In the rows, zero is written as 128.
Rotation paths and how fast each direction turns (degrees each step):
Each turn is a multiple of 5 degrees from 10 to 175, or 0.
Each row of a path follows its step; steps can be skipped.
path 1
step 0: [138 128 122 124 129 136 128 126 129 131 131 125 125 120 135 137 122 131
 134 135 120 126 133 140 147 134 128 127 118 123 128 125 141 119 129 117
 140 128 132 116 139 141 141 135 134 143 133 131 112 120 127 137 145 127
 122 118 135 124 134 137 130 131 119 132 129]
step 1: [137 141 139 128 127 135 134 127 125 123 141 131 124 134 137 125 121 122
 129 121 132 129 120 118 113 138 119 140 134 132 125 125 125 129 116 143
 118 134 132 130 135 128 130 120 129 116 131 120 104 129 131 124 127 137
 113 130 141 127 132 133 124 138 127 137 132]
step 2: [117 131 131 126 128 125 119 140 123 140 127 135 142 127 127 119 135 141
 134 117 122 132 132 125 120 129 122 121 134 124 114 127 123 135 137 115
 121 127 133 119 133 134 122 118 115 115 124 126 133 121 112 135 122 132
 137 131 133 130 136 114 113 120 128 131 125]
step 3: [132 122 128 135 132 130 127 135 120 126 123 123 141 140 133 115 124 132
 124 133 125 119 129 138 134 126 122 134 101 121 133 128 125 129 135 120
 121 125 130 132 125 125 111 137 123 140 132 127 143 121 134 143 142 131
 121 130 129 121 123 144 134 123 132 125 125]
step 4: [136 124 126 130 128 127 118 125 133 127 142 131 112 122 126 134 133 117
 120 122 126 120 136 142 135 132 122 140 139 133 128 128 131 126 131 131
 130 137 133 120 120 116 130 141 131 125 136 101 121 140 135 132 134 133
 132 137 127 128 120 135 119 130 126 129 140]
step 5: [126 133 139 129 124 118 122 132 134 115 128 127 126 137 122 121 123 134
 136 116 127 133 136 133 128 123 123 119 133 126 131 141 137 135 120 135
 138 130 141 132 131 120 115 120 128 126 131 137 113 126 137 119 130 116
 136 117 124 135 135 105 119 130 137 140 129]
step 6: [118 133 120 126 139 143 131 131 127 143 128 137 122 140 124 128 130 143
 132 133 135 122 132 135 125 134 129 136 133 125 124 128 117 127 130 127
 126 125 119 131 133 128 131 123 129 139 123 153 143 120 136 138 128 117
 132 135 138 129 115 124 129 139 145 128 134]
step 7: [135 136 133 135 128 133 125 129 133 139 128 134 133 129 133 121 121 122
 113 136 138 126 121 136 130 135 136 129 124 120 131 134 127 113 117 118
 140 132 133 122 129 123 133 125 122 132 123 115 132 138 118 128 121 127
 139 139 119 125 130 142 149 124 120 137 143]
step 8: [122 117 135 123 126 125 133 142 145 115 131 114 126 121 144 130 114 133
 130 114 125 123 131 115 124 130 121 133 130 130 141 135 128 124 126 130
 136 115 122 121 119 134 138 134 125 123 120 120 117 137 125 129 134 124
 133 129 116 116 130 119 121 134 132 127 123]
step 9: [136 130 128 128 128 143 119 123 128 126 113 120 123 117 123 112 135 127
 119 125 129 124 132 125 111 123 123 128 135 134 118 123 123 125 121 119
 127 128 117 136 134 127 118 128 136 119 134 139 130 126 125 137 127 112
 127 105 132 131 127 127 116 139 127 125 119]
step 11: [136 127 124 129 139 131 150 141 129 121 135 125 131 116 129 124 134 126
 137 119 140 140 117 120 131 127 124 127 121 126 134 133 125 135 126 129
 111 137 140 117 135 129 136 130 134 134 127 107 121 128 131 126 129 114
 124 138 117 127 120 133 134 123 134 135 126]
[130 129 129 128 130 131 126 131 128 130 131 129 128 128 128 124 127 132
 124 126 128 129 130 129 126 129 125 131 125 127 129 131 126 128 125 124
 129 127 130 124 130 129 126 128 128 127 129 127 123 130 128 131 132 124
 130 129 130 126 127 129 126 129 131 129 130] -> 0
path 2
step 0: [129 133 140 128 120 123 133 141 134 135 118 114 135 119 131 128 137 128
 126 131 127 137 121 114 139 140 144 117 126 146 135 121 121 124 131 125
 130 132 139 136 107 105 137 128 120 136 117 127 128 137 143 130 116 119
 128 120 113 125 128 135 136 124 134 124 123]
step 1: [146 146 128 128 120 118 125 131 123 132 133 131 123 140 147 124 138 106
 140 121 122 124 129 142 125 135 126 120 127 134 121 134 117 128 140 123
 129 116 144 128 121 113 122 124 134 128 143 126 141 114 119 124 125 127
 126 115 130 124 111 132 129 129 136 132 134]
step 2: [125 121 113 125 126 132 125 128 145 142 116 131 127 128 141 123 134 126
 122 127 120 145 129 143 113 125 114 123 124 133 126 124 113 129 134 138
 139 125 125 133 129 130 128 132 118 135 130 119 127 119 141 134 126 130
 158 141 136 118 122 135 121 135 120 116 138]
step 3: [121 137 141 119 134 133 135 126 141 135 133 118 138 134 129 128 127 123
 143 118 135 131 123 122 134 127 135 123 134 139 133 130 120 126 133 131
 124 125 131 123 145 132 128 122 117 105 108 115 129 112 147 135 139 117
 131 121 115 129 123 121 113 125 114 123 129]
step 4: [133 129 131 137 125 121 123 132 121 123 136 127 139 134 131 144 104 118
 140 133 129 142 132 127 140 132 115 130 122 137 108 109 124 117 139 125
 133 118 111 138 129 123 141 131 125 123 131 129 128 116 138 131 130 124
 111 136 134 134 122 125 131 125 131 135 139]
step 5: [140 131 129 131 142 128 110 128 134 126 133 136 126 122 135 140 133 121
 106 126 125 125 134 120 114 123 122 110 107 126 131 130 118 130 140 131
 127 130 125 134 145 141 126 125 119 126 145 132 121 128 134 116 130 131
 127 139 112 149 131 126 132 134 117 130 132]
step 6: [133 134 138 125 117 126 129 108 137 124 123 141 141 129 121 128 133 123
 126 114 130 141 119 120 136 128 126 120 135 135 138 138 141 130 130 124
 127 134 124 123 116 141 124 127 114 133 122 117 108 128 139 140 137 120
 128 134 137 153 137 140 130 133 136 132 122]
step 7: [137 127 137 122 130 127 132 138 125 104 131 124 136 137 108 125 136 117
 135 132 144 129 130 133 128 147 135 115 126 124 110 118 128 121 130 126
 125 131 139 133 119 148 127 134 131 130 119 127 130 114 122 118 114 138
 123 129 133 140 124 138 136 126 127 113 128]
step 8: [131 128 130 133 117 111 121 134 145 140 128 124 132 113 131 124 145 132
 122 141 121 117 130 119 125 121 136 117 126 125 136 125 129 124 119 126
 136 114 120 141 113 125 141 139 121 138 126 126 129 126 128 110 135 138
 119 130 128 129 115 142 143 124 117 121 140]
step 10: [120 135 123 112 127 118 132 141 134 128 125 123 132 150 134 133 123 133
 113 118 143 135 123 146 124 143 137 125 133 137 126 134 115 118 135 139
 147 121 132 131 128 123 134 120 127 139 120 120 132 133 129 137 125 125
 130 133 143 125 116 128 134 122 142 126 141]
step 11: [117 120 133 115 123 131 127 134 137 134 140 125 133 133 140 146 138 114
 128 135 121 119 135 131 131 122 120 121 135 138 126 122 120 139 128 122
 144 139 146 128 135 121 121 139 124 130 122 128 145 124 135 137 126 122
 120 130 115 127 116 130 125 138 105 124 142]
[124 125 129 129 128 129 126 130 128 128 130 125 127 132 129 133 126 130
 128 128 130 124 132 130 127 125 127 130 129 129 129 128 129 126 129 128
 128 128 125 128 133 127 129 126 124 127 125 127 129 130 129 129 129 126
 128 131 129 130 125 126 127 129 131 131 130] -> 55
[128 128 125 129 127 126 130 128 127 130 125 131 127 131 129 126 130 127
 126 126 129 128 132 127 125 130 127 130 128 125 130 129 126 128 129 129
 127 128 130 132 127 129 128 126 124 127 135 129 125 127 129 129 129 128
 127 127 125 128 129 127 128 128 133 133 128] -> 90
[129 129 130 128 130 132 129 132 131 125 125 126 130 131 128 128 129 128
 128 131 127 127 129 128 126 127 127 129 127 128 127 129 128 127 131 127
 123 130 129 129 131 129 127 128 130 129 129 131 129 130 134 128 123 129
 130 127 125 127 129 128 130 126 128 125 125] -> 160
[124 129 128 128 129 126 129 130 128 130 127 124 128 128 127 130 132 128
 130 125 128 127 130 130 125 125 129 128 126 130 130 129 127 129 127 125
 130 126 128 130 123 128 125 129 130 131 126 126 128 127 127 124 124 128
 128 128 131 128 129 128 130 125 129 132 124] -> 40
path 3
step 0: [123 137 136 134 123 126 126 138 122 146 124 135 116 122 129 125 118 121
 147 139 127 134 127 137 126 132 121 115 120 128 130 133 122 109 131 124
 127 127 123 140 118 106 125 136 141 129 118 129 130 129 129 129 124 128
 123 138 121 133 129 128 144 127 117 129 140]
step 1: [136 131 116 147 123 132 138 130 128 148 134 136 133 111 120 127 119 121
 123 135 127 133 128 133 121 124 115 133 125 136 118 135 117 128 112 139
 137 132 136 127 124 117 127 130 126 134 130 140 126 124 135 114 119 125
 123 127 124 144 136 121 129 125 125 123 140]
step 2: [132 129 134 132 110 138 128 134 137 134 123 144 132 122 135 124 126 113
 138 132 125 128 127 142 131 118 120 133 125 128 122 130 123 133 118 123
 133 123 138 121 119 109 127 126 124 115 128 121 127 124 136 122 150 127
 122 119 118 112 134 131 144 139 127 127 135]
step 3: [131 139 114 125 118 130 125 129 142 140 127 119 140 115 128 127 130 121
 135 123 125 123 133 138 142 124 112 147 123 120 126 132 122 130 113 140
 124 126 139 129 108 127 122 141 147 129 122 126 133 135 121 120 124 127
 133 131 132 117 124 130 127 124 117 126 132]
step 4: [143 137 136 128 109 125 131 122 121 117 131 139 126 125 108 131 124 119
 124 131 124 131 128 134 131 119 123 133 133 114 139 131 116 119 119 142
 142 112 140 131 119 118 139 135 131 126 130 117 146 126 126 128 125 127
 133 134 123 117 128 122 133 130 128 130 127]
step 5: [151 130 122 121 124 123 136 131 127 135 126 131 138 135 119 124 127 133
 126 130 119 137 131 126 136 124 131 135 113 114 136 127 135 124 120 130
 115 131 131 128 113 115 144 141 122 122 120 133 134 130 128 120 123 134
 127 121 113 129 115 129 135 135 111 115 124]
step 6: [137 129 127 135 111 128 139 124 135 133 122 131 123 125 125 128 106 128
 132 123 131 135 122 139 128 136 134 122 116 126 139 127 126 110 124 131
 127 112 122 131 125 118 140 134 142 121 120 127 123 119 129 121 129 124
 115 137 129 121 133 114 119 121 109 123 116]
step 7: [137 131 134 129 114 121 142 122 131 130 132 135 123 130 116 142 124 129
 127 123 130 116 127 139 126 136 125 133 112 134 115 132 120 134 113 123
 122 122 132 113 131 118 134 138 125 134 116 122 129 126 139 117 114 138
 115 125 134 141 118 121 140 122 122 120 130]
step 9: [132 118 128 134 126 125 141 126 133 129 132 130 144 127 124 132 108 128
 131 133 131 123 129 128 128 129 109 124 124 124 126 144 114 129 123 127
 119 125 144 134 112 130 118 144 134 122 119 133 130 131 116 125 127 138
 114 137 138 133 131 124 132 131 125 129 147]
step 10: [124 134 130 134 120 117 125 131 119 135 124 134 128 123 122 124 120 111
 136 144 118 140 123 134 126 120 116 115 138 116 124 123 119 127 127 122
 121 115 127 137 123 114 119 138 138 128 117 119 139 124 136 120 127 128
 130 127 119 137 125 115 147 133 132 127 138]
step 11: [127 138 113 134 122 126 133 126 130 144 140 135 139 124 124 118 110 123
 138 130 118 134 128 142 126 124 126 141 134 124 126 131 115 123 116 138
 126 135 130 122 116 122 128 127 123 126 131 143 122 130 116 120 126 125
 129 118 110 143 130 120 137 136 116 123 133]
[129 128 130 127 129 128 129 123 128 127 129 132 126 128 129 129 131 132
 126 129 126 126 126 128 130 126 127 126 131 128 127 128 128 130 128 126
 125 129 126 128 127 128 132 128 127 124 127 124 130 127 130 127 129 125
 125 127 128 127 127 130 132 126 129 129 133] -> 140
[129 126 126 127 128 127 128 127 128 130 127 130 129 132 128 128 129 128
 128 128 129 130 131 125 130 126 127 125 132 127 134 126 127 126 128 131
 125 128 127 128 130 127 126 128 129 132 127 129 135 128 124 129 128 126
 126 128 126 130 127 126 130 130 127 131 127] -> 65
[127 126 125 128 130 127 128 129 129 127 131 126 127 129 125 128 122 129
 131 127 129 128 126 125 129 127 125 129 127 131 127 127 127 126 128 128
 129 130 127 128 129 131 128 128 130 129 129 126 134 130 132 126 127 125
 127 132 129 123 132 128 129 127 125 126 129] -> 125
